Small tables with named rows and columns. After each table, cells are looked up by row and column.

migan =
cols = bez, kimin
bep: [72, 39]
dil: [86, 98]
nurivop: [108, 111]
zep: [83, 123]
tisopef: [160, 98]
sipul: [102, 107]
kidove: [58, 69]
pek: [175, 32]
vokada: [72, 208]
basara: [70, 119]
puf: [78, 43]
nedabos: [87, 62]
nonup: [172, 74]

kimin of nonup is 74
kimin of pek is 32
bez of nedabos is 87
bez of vokada is 72
bez of kidove is 58
bez of sipul is 102
kimin of nurivop is 111
kimin of dil is 98
kimin of basara is 119

pep
          zuz  lemurod  dugar  divifi
mig     -1214     2699  -2091   -1878
mevo      651    -1561  -5203   -8334
nofadu   -305     6799   5365    9473
vilali   3491     2331   5262    6107
kiv      5147    -2428   1979    -629

vilali, lemurod: 2331
vilali, zuz: 3491
vilali, dugar: 5262
kiv, lemurod: -2428
mig, lemurod: 2699
mevo, zuz: 651
mevo, dugar: -5203
mevo, lemurod: -1561
kiv, dugar: 1979
nofadu, zuz: -305
nofadu, lemurod: 6799
kiv, zuz: 5147

rutinid =
columns: tomivak, sidesal, pel, zosanof, pofa, bape, revo, kup, vef, mulone
sugema: [5.185, 5.617, 4.686, 6.165, 4.784, 4.676, 4.102, 6.089, 5.550, 4.801]
zom: [5.234, 7.916, 5.107, 6.345, 2.687, 5.341, 4.184, 6.185, 4.746, 3.819]
munenu: [5.234, 4.602, 4.494, 5.235, 5.414, 4.878, 5.105, 5.390, 5.464, 5.217]
ragim: [5.336, 6.594, 5.276, 7.269, 4.499, 3.994, 2.475, 6.657, 6.062, 4.763]
viv: [4.534, 1.597, 5.492, 4.852, 7.932, 3.318, 3.813, 4.356, 6.224, 6.930]
virosa: [5.000, 6.841, 4.299, 3.629, 2.346, 7.116, 7.919, 4.831, 3.502, 3.658]
kek: [4.851, 4.790, 4.887, 3.321, 4.467, 6.161, 7.310, 3.993, 4.046, 4.888]
moz: [5.823, 7.631, 5.463, 7.436, 4.165, 4.312, 2.258, 6.449, 5.673, 4.145]
ved: [5.196, 4.466, 5.221, 5.725, 6.104, 4.327, 3.775, 5.358, 5.621, 5.399]

viv, bape: 3.318
munenu, mulone: 5.217
virosa, zosanof: 3.629
ved, tomivak: 5.196
zom, zosanof: 6.345
zom, bape: 5.341
moz, kup: 6.449
kek, kup: 3.993
munenu, revo: 5.105
viv, tomivak: 4.534
kek, pel: 4.887
virosa, pofa: 2.346
virosa, pel: 4.299

Table bop
,pel,lom,rir,rupekol,fis
sim,7375,7203,3759,1381,3615
vapem,3610,7029,3367,6901,3701
vetoko,2552,7838,1557,6573,5013
pom,7756,8139,7121,3575,6417
karon,3951,3827,7160,790,778
lav,4025,7130,5280,4875,5177
zib,7691,1249,3990,1550,7302
dinag,5614,6534,4916,4017,5742
paf,4855,5821,3179,5138,7446
zevuri,3611,6207,4456,5892,1952

sim, lom => 7203
vapem, lom => 7029
paf, fis => 7446
zevuri, fis => 1952
dinag, rupekol => 4017
karon, rupekol => 790
pom, fis => 6417
vetoko, pel => 2552

Table momu
	gomo	modu
gad	106	219
dit	121	42
zor	86	52
mivo	115	42
zamid	77	77
babuvor	150	59
rin	83	202
gepos	167	148
nat	46	161

mivo, gomo -> 115
zor, modu -> 52
zamid, modu -> 77
nat, modu -> 161
dit, modu -> 42
gepos, gomo -> 167
gad, modu -> 219

rimudu:
|  | ledor | giz | nukiti | mozas | novodu | boz | budo |
|---|---|---|---|---|---|---|---|
| zimedav | 0.44 | 0.76 | 0.94 | 0.34 | 0.20 | 0.78 | 0.24 |
| ful | 0.65 | 0.60 | 0.56 | 0.71 | 0.55 | 0.77 | 0.88 |
| bibur | 0.41 | 0.65 | 0.84 | 0.64 | 0.38 | 0.75 | 0.34 |
| lakisos | 0.47 | 0.59 | 0.69 | 0.65 | 0.58 | 0.66 | 0.58 |
| zezag | 0.36 | 0.61 | 0.89 | 0.67 | 0.71 | 0.52 | 0.35 |
| fere | 0.50 | 0.62 | 0.53 | 0.56 | 0.51 | 0.63 | 0.45 |
| gutek | 0.50 | 0.56 | 0.61 | 0.64 | 0.51 | 0.70 | 0.70 |
| dilogus | 0.41 | 0.51 | 0.67 | 0.99 | 0.59 | 0.68 | 0.43 |
| nuzofe | 0.51 | 0.67 | 0.57 | 0.53 | 0.54 | 0.57 | 0.51 |
| rova | 0.47 | 0.64 | 0.84 | 0.71 | 0.74 | 0.57 | 0.50 |
| fitur | 0.59 | 0.68 | 0.87 | 0.78 | 0.81 | 0.60 | 0.61 |
| pagi | 0.38 | 0.57 | 0.69 | 0.62 | 0.55 | 0.62 | 0.52 |
| keru | 0.48 | 0.66 | 0.91 | 0.74 | 0.82 | 0.52 | 0.44 |

mozas of lakisos is 0.65
giz of gutek is 0.56
novodu of rova is 0.74
ledor of lakisos is 0.47
ledor of zimedav is 0.44
novodu of bibur is 0.38
novodu of ful is 0.55
mozas of dilogus is 0.99
giz of bibur is 0.65
nukiti of lakisos is 0.69
giz of nuzofe is 0.67
Row with the largest giz: zimedav

